(in the rows, 128 means zero)
Each path is a new rotation, seen through one point. The rows after it are directions, each followed by how far the rotation turns it, in degrees each step (0 if it stays put).
Each turn is a multiple of 5 degrees from 10 to 175, or 0.
Each row of a path follows its step; steps can be skipped.

step 1: [130 126 130 121 121 126 134 123 117 145 120 123 114 135 123 133 143 136
 134 127 151 131 132 141 128 123 131 124 143 130 130 136 129 132 120 134
 128 119 130 129 136 124 117 127 127]
step 2: [117 129 128 115 125 124 130 123 132 140 121 127 127 135 122 133 129 121
 138 132 124 145 129 137 126 134 124 121 131 122 131 138 146 135 129 128
 138 109 120 120 131 122 133 126 113]
step 3: [132 130 122 131 134 133 129 116 125 131 123 118 125 142 118 141 141 126
 129 126 128 144 123 131 118 128 111 137 122 117 128 123 126 130 119 136
 139 127 133 119 139 129 118 133 119]
step 4: [135 133 138 133 132 127 130 126 122 137 119 114 124 133 120 124 132 134
 148 125 138 133 139 138 134 119 126 135 130 129 133 143 126 135 128 120
 127 124 122 116 139 133 118 135 115]
step 5: [124 132 134 127 134 128 120 123 127 129 111 130 128 130 123 134 125 135
 122 113 119 143 138 146 116 141 128 134 135 121 134 141 135 139 128 124
 130 115 127 122 131 125 127 130 123]
step 6: [125 132 132 129 134 135 126 116 124 114 124 134 126 142 117 139 138 126
 133 111 124 140 127 122 137 123 120 129 132 121 128 124 131 139 128 133
 120 129 129 108 131 124 119 130 117]
step 7: [120 140 125 129 130 124 123 118 117 137 114 118 120 131 117 124 119 139
 140 119 125 126 132 125 141 131 120 137 142 118 122 131 125 131 127 118
 124 125 133 123 134 141 118 134 128]
step 8: [123 132 133 127 137 119 127 115 119 131 130 128 133 127 117 134 121 126
 133 110 129 129 142 134 123 136 134 135 137 115 133 130 133 137 124 120
 128 120 127 120 133 112 121 111 139]
step 9: [117 143 127 119 125 125 128 117 127 127 117 130 113 132 120 137 136 128
 128 117 132 134 131 127 136 122 132 126 139 128 133 120 134 128 115 144
 116 124 138 117 140 120 131 124 131]
step 10: [117 135 123 114 123 119 129 116 120 149 128 131 124 132 129 130 127 134
 140 128 130 133 130 118 138 129 126 129 132 118 121 124 143 126 124 119
 139 121 131 111 132 127 118 138 131]
step 13: [121 141 132 124 127 118 130 119 127 145 114 129 129 134 134 133 133 134
 121 133 123 141 134 127 130 124 126 133 123 119 136 131 131 144 118 130
 140 119 123 116 123 130 125 146 123]
Directions:
[127 130 129 126 126 125 129 124 128 126 130 129 127 125 131 127 126 129
 123 130 129 128 131 127 134 131 130 131 129 128 129 124 127 126 129 124
 126 131 132 122 130 126 131 128 131]  25
[131 125 129 133 128 128 128 127 127 128 128 121 128 126 125 126 125 131
 129 128 130 124 133 128 125 129 132 130 128 129 131 126 130 131 125 130
 128 130 125 129 132 127 131 129 130]  95
[126 127 127 125 127 131 126 127 124 131 122 130 129 125 129 124 128 125
 133 128 125 127 130 126 131 133 128 132 125 131 129 129 130 126 128 127
 129 127 127 131 128 128 131 131 127]  135
[127 127 130 125 129 128 128 128 132 129 128 128 133 128 130 130 127 128
 130 135 132 133 130 130 129 129 124 131 130 130 126 128 132 129 127 133
 127 131 126 131 130 128 125 129 132]  35
[127 129 125 128 127 129 126 128 127 129 123 126 125 128 128 128 129 132
 122 128 127 129 126 131 124 131 127 130 131 128 127 126 124 126 126 130
 127 127 134 134 130 132 129 130 130]  170
[127 126 125 128 126 121 129 129 129 132 129 127 128 131 130 125 131 127
 129 129 130 127 124 129 126 128 129 129 127 130 127 129 130 122 128 131
 132 127 128 125 134 124 130 127 127]  40
[126 129 125 129 130 125 133 131 129 129 127 123 131 126 120 131 128 123
 128 129 128 128 129 126 131 129 128 132 125 126 127 128 123 128 132 129
 129 127 130 130 127 128 127 126 128]  85

step 0: [130 138 134 131 120 112 143 117 128 128 121 131 130 124 132 129 134 131
 116 130 113 120 129 108 125 133 130 127 125 113 135 128 135 133 128 132
 123 132 128 132 134 127 134 131 135]
step 1: [132 123 125 128 136 129 134 133 116 123 134 115 121 138 120 138 123 123
 126 122 129 134 134 133 126 121 134 136 142 126 130 139 137 140 135 131
 133 133 119 124 129 142 142 119 127]
step 3: [126 131 118 137 134 124 131 129 125 129 125 131 126 131 122 126 120 141
 139 129 130 117 120 131 132 115 129 134 123 138 148 127 133 107 133 138
 133 135 122 132 123 122 123 134 131]
step 5: [122 121 121 136 128 127 127 129 118 122 108 131 128 128 137 137 131 128
 118 125 124 116 127 132 124 131 132 133 126 116 132 113 122 137 119 120
 139 128 121 115 124 122 136 119 123]
step 6: [131 137 126 133 133 125 124 120 134 115 131 122 129 138 138 125 116 122
 137 139 125 140 120 125 115 132 137 124 139 129 127 136 129 136 128 117
 131 142 129 135 131 123 135 133 141]
step 7: [129 124 143 123 129 124 130 139 117 129 126 125 130 130 131 124 116 127
 122 134 129 125 117 131 134 113 120 145 112 128 120 140 124 137 138 130
 118 128 123 130 124 125 122 124 136]
step 8: [110 136 132 136 129 127 128 135 132 126 130 125 113 131 117 130 131 135
 127 131 142 121 135 114 131 134 115 128 131 120 123 128 135 121 131 134
 140 124 130 131 122 124 134 142 135]
step 9: [141 131 127 126 125 127 122 129 137 144 129 129 128 125 131 128 127 122
 124 120 134 135 132 124 132 131 149 141 137 122 137 122 123 121 138 134
 134 128 120 126 111 124 125 118 128]
step 10: [142 126 136 129 139 120 130 131 120 126 118 135 139 130 125 136 123 125
 135 131 134 128 121 131 121 151 129 127 113 123 135 125 132 130 122 127
 140 125 135 131 134 138 130 134 120]
step 11: [125 135 124 146 137 125 141 124 115 114 129 126 139 126 134 122 128 125
 126 130 126 130 140 126 140 119 130 123 134 129 132 132 111 133 141 119
 131 130 125 131 132 123 120 133 123]
step 13: [119 129 120 131 116 132 130 124 115 138 110 113 122 132 125 125 128 136
 135 131 125 139 133 125 123 137 125 143 125 128 127 141 126 121 134 136
 130 124 129 126 129 123 139 119 128]
Directions:
[128 132 132 126 127 127 124 131 126 128 128 128 135 127 127 128 129 133
 127 128 129 135 134 128 128 130 129 128 127 124 128 129 126 127 131 129
 129 129 127 128 130 128 127 131 124]  25
[126 128 127 125 123 128 131 132 126 132 129 127 127 128 130 133 128 126
 127 122 127 127 131 127 124 130 133 129 131 127 124 129 128 125 127 127
 132 130 130 125 128 127 131 126 128]  90
[129 127 126 127 126 125 124 127 133 127 129 132 126 126 133 127 127 130
 128 130 125 127 129 123 128 124 133 126 130 127 131 128 128 124 127 130
 130 131 125 127 129 127 128 131 131]  120
